0: [103  89 151  90  85  74  99  80  77 163 160 179  62 107 125 142  68 135
  90 157  70 165  72 146  94  76  82 101 160 152 159  90]
1: [104 172  80 121 145 112 155 110 129 112 106 109 114 113 118 108 139 139
 165  98 165  84 144 103 121 114 113 140 108  93 171 123]
2: [ 98  90 168 180  91 102 108  96 120  89 176 168  76 183 149 148  85  80
 155 126  76 104  72 170  91 102 148 175 173 158 175 166]
3: [174  97 122 180 121 176 122 160 141  82 163 160 147 170 134 163 148 126
 155 148 142 160 133 167 147 153 160 167 168 151 147 170]
4: [139 180  92  95 168 124 156 106 153 147  80  75 146 120 130  80 171 165
 130 100 177 110 181 123 148 157 133 132  89 110 129 121]
5: [164  91  98 146 125 142 136 165 128 116 158 152 158 142 117 130 137 124
 148 146 125 171 143 144 156 136 142 116 118 151 105 111]
6: [154 124 103 153 125 170 141 152 148  93 132 129 150 137 144 158 148 119
 138 122 156 135 150 134 146 140 144 135 136 158 134 156]
7: [140 156 155  88 191  99 183 171 153 157 112  84 158  96 168 159 157 185
 169  85 158  78 197  88 165 102 168 148  64  78  85  92]
8: [133  97 163 112  94 109  86 104  97 138 158 171  89 131 147 167 109 123
  89 159  78 159  82 124 106  77 118 100 160 158 110 117]
9: [138 164 167 159 148 153 151 129 136 105 164 157 126 150 162 133 154 135
 150 132 141 136 130 170 136 162 135 169 168 140 125 161]
10: [148  81  98 183 126 162 102 169 172 130 157 153 163 179  97 109 102 142
 161 154 142 106  97 167 118 172 167 159 143 149 175 171]
11: [ 94  90 146 151 106  93 132  92 126  97 133 148  72 144 138 144  88 108
 113 115  83 108  73 142  79  81  99 129 154 106 145 137]
12: [126 103 160  98  91  84  92  91  80 165 158 177  94 132 143 172  92 144
  92 156  73 160  85 113 100  72  85  94 147 163 111  87]

[169 121  99  98 135 114 140 162 120 155 153 141 159 100 115 105 128 165
 135 150 119 162 149 144 152 119 132 105  99 165  94 104] 5 6 4
[149 143  88 123 136 110 140 148 128 120 106 107 105 145 106  94  88 148
 148 140 142 113 138 124  93 146  94 136  91 123 152  86] 1 4 5
[160 179  99  84 163 134 170 102 157 112  76  75 175  93  91  79 175  90
  92 104 183 109 194  79 151 143 164  76  78 153  81  83] 4 1 7
[119 126 131 152 130 149 101 133 156 129 105  96 149 148 139 117 153 104
 123 103 162 124 170 143 150 157 160 140 127 151 140 147] 6 9 5
[178 108  82  89 182 151 150 159 118  94  62  56 155 124  74  89 173 143
 160  78 193 125 195  86 155 183 160 134  77 132  83 146] 4 6 1
[102 168 139 117 167 112 162 123 169 177 103  80 172  70 112  71  94 188
  98 156 135 160 192  69 181 160  90 153 148 101  76 104] 4 1 7
[123 173 154 146 150 149 186  98 155 187 132 101  82  91 151 133 116 137
 162 125 130 118 148  85  95 115  75  80  82 122 153 122] 1 4 6
[124  87 148 178  83 153  86 151 129  79 175 151 104 178  98 164  93  75
 102 164  98 151  81 174  95 125 163 161 168 146 155 159] 2 3 10
[170 162 135 137 171 158 149 162 132  91 111 102 167 106 142 163 164 127
 130  98 161 123 186 130 146 163 171  80 121 115  81 103] 6 5 4
[160 166 116 102 160 148 141 124 175 158  90  69 175 152 145  86 186 160
  91 124 173 139 179 164 148 178 163 139 103 142 103 135] 4 6 9
[113 133 110 129 114 142 135 126 140 101  88 116 123  97 144 151 129 102
 100  98 135 111 134 113 128 105 131  96 118 155 119 143] 6 1 5
[ 94 171 146 134 169 126 166 123 142 184 103 106 146  79 132  93 124 176
 108 158 133 157 193  87 170 162 112 132 146 102  98 133] 4 1 9
[126 130 175 139 133 136 153 119 146  95 146 139  88 140 169 122 141 110
 168 148 130 107  86 144 115 159 109 172 133 119 161 149] 9 6 11
[141  86 148 175  88 164  98 161 144  90 152 155 140 169 154 162 139  90
 136 159 113 138  80 169 156 119 166 155 178 153 152 168] 3 6 10
[ 70 170 128  98 143 142 149  84 111 180 103 154 143  81 161 153 163 167
 175  91 138 105 115 110 139 122  69 147  98  63 152 151] 1 4 9
[ 77 171  98 104 133 177 153  95  90 184 108 159 176  81 188 149 191 156
 170 110 110  81 116  78 157 113  67 175  95  55 185 186] 1 4 6
[134 145  91 119 164 173  89  78 118 140 121  68 166 108 166  91 170 125
 158  67 170 108 192 141 120 152 129  99 157 103  83 113] 4 1 6
[130  90 151 179  92 166  95 135 151  99 168 151 120 168 126 156 140 104
 127 156 107 122 114 165 146 119 155 158 158 150 162 163] 3 6 10
